Each path is a new rotation, seen through one point. The rows after it are directions, each followed by how far the rotation turns it, in deg/step (0 if it stays put).
Each turn is a multiple of 5 degrees from 10 to 175, or 0.
Each row of a path follows its step; steps can be skipped.
path 1
step 0: [-11  10  -3  21   6  -2  -5  16  -8   3   0  -7   2  12  -7   6  -5  -3
  13 -16   6 -22  14   6  -4 -14   0  -1   5 -13   8]
step 1: [  5   4  -9  -2  -3  -7 -10 -11  13  17  -5 -12 -16  19 -14   5 -12   6
  -2 -11  -8  11   7   4  -6 -16   8   9  -4  -8   0]
step 2: [ -5 -11  12   1  -6  -5   4   7  -7   2 -27 -13  -6  17  -9   3  13   7
   5   2 -13  -4  -7 -11 -11  -3  17  -3  -7  10   2]
step 3: [  1 -12 -19   4  14 -10   1  -4 -15  -6 -21  -3   9  10  -2  -3   1   6
  -9  -2   0   2  -9  26  -6   1   1   8   4   8 -11]
step 4: [ 10  -2  -6   2  -4  -6  -1   1   2  -5 -15  12   6   3  -1   1   9  -4
  -1  33   5  26  10   1  -8 -10  -3   2   8   3   6]
step 5: [-10  -5  10   7 -10 -11   2  -6  -7  -6  -7  -2  -1  -9  -6 -23  13   0
  -1   3  13  10  17  -5   5  21 -11   6   4   3 -12]
step 6: [-10  -6  -8   1  10 -20  -3   8   7 -11  10  27 -11  -5   7  -6  -6   9
  -6  -2  -8  10  -2  -8  11   7 -15  -1   3  11  -3]
step 7: [ -8   6   4  -1 -11   0 -16  -3 -11   8  21  -4   8 -11  14   1  10   3
   3  14 -14   9 -10  -9  18   1  -7  13   7   7   6]
step 8: [-15  -6   7  -4  -2  10  -1  -6  15 -10  14   0  11   6  14   9  13 -21
  -6 -17  -1 -12   8   2  10   4  -7   4  11   7   6]
step 9: [  1   0  -8 -15   3  10  -3  -3   7 -10  15  -5 -12   2   0  26   6   4
   1  -4  13   6  -7   1  21   2  -1  -6 -17 -15   3]
step 10: [  7   4  12  -3  10  -4  -4  16 -14  -2  16 -14  16   7  -4   2   3   1
   7  -6   1 -10  12  -3   8  -3  12 -18  -4 -14  14]
step 11: [ 11   3 -22   4   5  -7   0  -2  11   7  17 -15   3   9  -6   3  -9   2
  -3 -16  14  -9   7  -4 -15   2  19   9  -2   3   1]
Directions:
[-2 -3  0  3 -2 -4 -3  4 -4 -5  4 -5  0  9  2  0  2  0 -6 -2  5  5  0 -3
  2 -5 -2  4 -1  2  1]  0
[-2  5  0  0 -6  0  2  0 -3  4 -1  0 -5 -1  4  4  2  1  3  5  3  8 -4 -4
  2 -2  7 -6  0  0  4]  140
[-1 -3 -4  2 -4 -1 -4 -5  0 -4 -1 -6  1  0  1  4 -4  0  1 -4 -3 -5  3  0
 -2 -3  5 -5 -6 -5  6]  35
[-5 -4 -1 -5 -4  3 -7 -1 -3 -6  1  5  0 -2  5 -6 -2  2  3  1  1  4 -1 -1
 -7  3 -3 -1  2 -1  0]  35
[ 0  2 -3  4  3 -1 -2  1 -5  2  6  1  7  0  2  0 -5  3  4  6  2 -4 -2  7
 -1 -2  3  2  4  7  5]  100
path 2
step 0: [ 25  -6  13  10  -6  18 -18   6  -8   3  -6  -1   8   9  -2  13   2   6
  -2  -3   6  -2  16 -12   9   9  -4 -11  13   7   3]
step 1: [  9   7  -2   4 -15  10 -14   1   1 -23  -3  -4   1   5  -8 -11 -15   1
   7 -17   1 -20   2  -7   3   4 -13  -9  18  -1   7]
step 2: [-16   6  16   2  -6  11   6  -2  14 -14  -5  11  -9   2   7  -5  -9  19
  -4   4   5 -20  14   6   6  -6  -4  -2  18   2  12]
step 3: [ -1  14  37  -5  -2 -13   4  -5  10 -12   9   5   8   6  -1  -4  -2   5
  -4   1   6   3   6 -10  19  -9  -6  -3   0   8   0]
step 4: [  8  11   8  -1   7   3   1  -4   2 -10   5   4   9  21  16  20   5 -10
   5   3   1   7  12 -13   8   4  -9 -10  19  17  -9]
step 5: [  4  19   3  -1   6  16  -6  -2   3 -17  -2  -9  -2  20   0  -3 -18  -8
  21 -16  -3   7   6   5  -2   7  -1  -2   3  16   3]
step 6: [-3 -2 10 -1 -5 17 -2 -8 15 -2 -3  5 -3 23  0 -6 -2 11 21 -2  0 -4 20  7
 -3 -7  2 25  6 -4  4]
step 7: [  3  -1  23  -1  -8   1 -13  -7   6  -4  12  11  20  11 -11  -5 -13   1
   1   3  -5   9  11   9  17  -2  15   8  10 -13  -6]
step 8: [  6  -5   3 -11  -1  14  -9  -9 -11  -8  -1   3  15  17   7  15 -11  -3
 -12   7 -14  -7  14 -11  23   9  -3  -1   3  -6  -1]
step 9: [  9  17  13  10   7  24  -8  -1 -10   6   5  -9  -3   6   0  -1 -13   3
   0 -20  -9 -14   6  -9  12   8  -3  -9   5  -3  12]
step 10: [  5   6  11  11   3  -1  -9   5 -11  -8  -8   2  -2  10   2 -12  -1  16
   5  -8   2 -19  18 -11  -1 -14  -8  16  21  -2  10]
step 11: [  1   6  15  14  -4  -9  -3  15  19 -10   4   6  15   0  -6  -7 -21  15
  -9   4  -2  -4  19  -6   3   0  -1   0  16  10  -4]
Directions:
[-1  4  2  5  3 -5  8  1  1 -5  1 -3  0 -8  1  5  0 -1  3 -1 -2 -3  1 -5
  2 -2  1  4  3  5  2]  45
[-4  6 -7  1  0  6  6 -1 -2 -2 -3  2  0  3  1  0  0  7  4 -5 -2 -1 -8  1
  3 -1  0 -3 -2 -2  3]  95
[ 0  7 -3 -1 -4 -1  3 -3 -4  4 -4  7 -3 -7 -2 -4  3 -2  1  3  0  1  3 -3
 -2  7  2  1 -2  1 -5]  0
[ 1 -2 -4  6 -3  1  1  6  2  1 -7 -5  4  2 -8 -2  0  2  6  0  3  4  4 -2
 -5  1  0  1  2  2  0]  70
path 3
step 0: [  5   2 -11   1  -8  25  -2   6   3   7 -23   7   0  12   2   2  -9  16
   3  -4   1 -18   1  -3 -11 -11   1   9  -3  18   0]
step 1: [  9   3 -17  15 -10  -7  -4  -7 -21 -11 -11  -1  -5  -4   8   2   1   9
   2  -2  -9  -6   1   0 -25  -1  -7  -2   0  14 -16]
step 2: [  3  -7 -11   0  -7   2   6 -12 -17 -11  -3   3  -7   4  13  -2  13   4
  22  12   4  20   1   6  -2  -3 -15   9  20  -2  -1]
step 3: [  9 -15   8  11  11  -8  10 -10 -14  16  -2 -10   4  13  -2 -12  12   4
 -10  14   0  15  12   5   8  -3  -6  14   9   0   0]
step 4: [ 12 -12 -12   0  -4   1  18   0  20  16   6  -7   9   1  -1  -9   7  18
 -10  -6 -10  15   3 -15   4  -6  -2  10  -7   0   8]
step 5: [  4   4  -7   6  -5  22  16  18  14  14   0   0  -4  12  -5  -5  -2   5
 -12 -13  -7  -2  -5   7 -15  -1 -14  -6   5  18   2]
step 6: [  6   7   3  -6  -5   5  10  15 -13 -10  -7   9  -9  -4   8   4  11  14
  -2  -9  -2   5   9   4 -17  -3 -12 -10 -19  18 -17]
step 7: [ -1 -16   0 -16   2   7  -2  -9  -9  -3 -23   5 -11  -5  12  -5   5  13
   7  13   7   9  -4   5  -5  11 -19 -13   6   4 -11]
step 8: [ 16   0   9   6   1 -10 -15   3  -7  12  -8  -8   7  -5   7  -6   5  13
  -7  19  12   8   8  -8   2   9 -24   9  12  -7  -3]
step 9: [  5 -13  -7  -6  -3  -1   3   2   9   0  15   7  18  -6   2 -13  -3   8
 -20  10  -3   9   2  -5 -13   4 -10  26   7  -9  10]
step 10: [ -8   5  -5   3  -5  23   9   4  -2  11   9   3   8   3  10   4  -4 -11
 -33  -8  -5  13  -4  -6   1  -8 -11   6   5   8   0]
step 11: [ -4   4  -4 -10  -3  18  12   9 -14  -4 -14   0   6  -3  14   2   6   2
  -8  -5 -11 -11   7   2   5  -7 -12   1 -26  12  12]
Directions:
[ 2  1 -2 -4  4 -3  4  4  2  9  3 -2  6  0  2  0 -1  3 -1  4  3  1 -2  0
  1  4  7  5  4 -3 -3]  70
[ 6  5 -7  1 -2 -4 -2  3  3 -1  4 -7  0 -2  2 -1  1  1  1  0 -3 -5 -1  6
 -3  0 -5 -4  3 -4  6]  100
[ 2  4  2  6  1  0  5  1 -7 -4  2 -4  1 -7 -5 -4  4  2 -2  2  0 -4 -2 -3
  1  4  1  3 -7 -1 -3]  145
[-1 -4  2  4  4 -4 -1 -9 -1 -1  7 -1  0  0  2  6 -1  2  1  1  5  1 -4  0
 -2  0 -7  7  1 -1  3]  60
[-2  5  1  4 -3  8  3  2  0  2 -1 -2 -1  0  1 -1  0 -3  5 -1  7  1 -6 -4
  5  1 -4 -2  7 -1  1]  135
[-1  3  2 -9 -2 -3  2  1 -9  2  3 -1 -4  0  2  2  3 -4  2  0 -6  1 -8 -1
 -1  0 -1  1  1  6  1]  80
[-4 -3 -6 -2 -4 -5 -3  1 -3  6  0  2 -5 -3 -8 -4  3 -5  0  4  6  2  3 -2
  0 -3 -3  1 -1 -3  1]  65
path 4
step 0: [ -2   6 -22   2  -5   1  11   8 -12  -8   2   0 -10  -1 -12 -20  -9  -4
  -7 -12  19 -10   3   0  -6   4 -12  -2   3 -13   7]
step 1: [  3 -10  10  11   5   9  -3  16  -7   2  -2  -2  16   6  15  12   0   3
  15   3   3 -14   4   4   5 -23  -3 -10  12  -9  -4]
step 2: [ -8   2  -1 -24  -7  -1   1   9 -22  10   3   3   0  -6  -1   1   5 -11
 -12   2  10   0 -13  -5  -2   8   6  -8  -6  14 -18]
step 3: [  6  -5  -9 -11  -3   7  -8 -19   4   3  -5   7  20 -11   6   3 -10   7
  -4 -10 -12 -11  -5  12  12   3  -5  -8   6 -14  14]
step 4: [ -8  12   0   1  12  16  -1  -3  -1   3   2  -7 -18   4   3 -10 -23 -18
   5   7   5 -16   4 -13  -3   5   1   3   8  -2  -9]
step 5: [  3  -5   4  -7   4  -1 -21  -1 -13  -3   8   3  -3  -3   7   3  16   2
   3   3  -3  11  10  -3  -8 -15  18 -18   6 -16  12]
step 6: [-11   6 -13   2   5  -2  -7   7   0   0  -1   9  -2  -6  14  13  -5  -3
  -5  -1   3  -5 -13 -17  12   9  -3   1 -32   8   2]
step 7: [ 21  -5  -9   1   1  -7 -10 -24   0  -9  -1   5   6 -14  11 -12  -8  -2
   7  -1   5  -3   2  11 -14  -8   3   4   7  16   2]
step 8: [-17 -10  -2   3   1   3  -3  12  15   2   8  -4  -4   5  16 -14 -10   2
 -14   8 -17   5  -2 -14 -13   1   0   5   4 -11 -17]
step 9: [-13   5  16   9   5  -4  -8  -8 -15 -10  -7  -6   1   2   7  -2  16  -5
  -9   8  -6   2   3  19   1   6  16   3  -5   9  19]
step 10: [  6   7  -6  20   5  -2  -3  -7  11   2   8  -5  -3 -13  -9  13  -4  -4
   6  -8  -9  16 -18  -1  -3  14  -1  -6 -14  -5 -17]
step 11: [  7   1  -2  13 -14 -13   3  -3   2 -14  -7  10  -3  -2  -7 -23  -4 -16
  -6   1   5   5  -5  -4   8 -17   3  16  10  -5  14]
Directions:
[ 3 -2 -6  0  1  3  2 -4  4 -4 -4 -3  2 -1 -2  6  4  2 -4  3  2  0  0  4
 -8 -3  3 -7  1 -4  1]  160
[-2 -6  2  2  0  2 -2  2  6  3  0 -3 -7  4  3 -6 -4 -2 -2 -2  5 -3  5  3
 -5 -2 -3  1  5 -4  3]  95
path 5
step 0: [-10  -6  11  -8  -9 -18   4   1 -26   1  21   0  -8  -4 -14   6  -7   8
  16  -5  -5 -19  -1  -1   3  -4 -22 -12   4  -3 -12]
step 1: [ -3  -9  -5   9  26   3   5 -13  -4   3  10   2 -12 -32  10   4   8  10
 -11  -4   1 -12  13   3  -6  13 -11  -2 -12  -9  -2]
step 2: [  7   2  -4  13   7  15   4   0  -1 -16  -9   3 -20   3  22  -1  -4 -18
  -6  -6  22  12 -11   4  14   0 -14 -14  -8   6  -7]
step 3: [  6   6  -2  15   0   2 -22  16  -5  14   1   3  19   1  17 -14   3  -9
   2  -7  10 -10   1  -2  29 -12   8  11   8   6  -3]
step 4: [ -8   9  -6   9 -10  -4   9  11   8  25   4  -5  -5   2 -17  -3  18  -8
   4 -12  11 -14  -7 -14 -17 -11   0  -4  20   5   3]
step 5: [  4   1 -17 -12  -4   4  -6 -11  12 -21   7 -20  -2 -20 -12  11   5  -5
   0   2  -1 -11  -8 -16  -5  -8  -7  16   5 -17   8]
step 6: [ 11 -16   7 -15   8  14  -1  12  18 -10   3   0  -9 -12  11 -11 -13   9
  19   1   0   8 -21  -8  -5  14  11 -10  -2  -2  10]
step 7: [ -1   2  15   0   3 -14 -12   4 -14   3 -21   4  -6  -5 -17 -17 -10  19
   8  -4   3   5 -25  10  17  -5  -4   4 -11  -2  -6]
step 8: [ -3   4  -8  16  10   5  -1  16 -13  12  -8   2  -1   1 -12   2  20  23
  -7  -3  -5  10  10 -18  -8  13  -2  14 -14   7 -13]
step 9: [ 10  -5  -5   3 -12   3   2  11 -11 -33   1 -10 -13  19  -4   0   1  -1
 -14   1  16  -9  14   1 -14   5 -11   9   6  11  -6]
step 10: [ 10 -19   4   0   6  -9   5  -2 -10  -5  20 -13   6   6  14  -8 -16   7
   0  -1  11 -10  18 -15  13  -6  21  -2   7 -14   5]
step 11: [  0   7  10   4  -1   5  11 -17 -10  12  15  -6 -13 -17 -14 -14  -5   1
  -8  -5   7   1  -6   3  -1 -17  18 -27  -2  13  -2]
Directions:
[-3  8 -3 -6  2 -4  2  1 -4 -6 -2 -3 -2  3 -3 -3  0 -2  4 -1  5  3 -1  6
 -1 -4 -5 -4  3 -1 -1]  155
[-4  0  3  6  5 -2 -3  0  2 -1  1  4  4  1 -5 -4 -4  0  3  4  0  4 -2 -3
  6 -7  3 -3  0  7  1]  90
[ 0  7  0  0 -4  1  3 -3  6  0  5 -3  2  1 -2  0 -3 -3 -2 -6  4  0  1 -2
  1 -2 10  3  5 -1 -4]  55
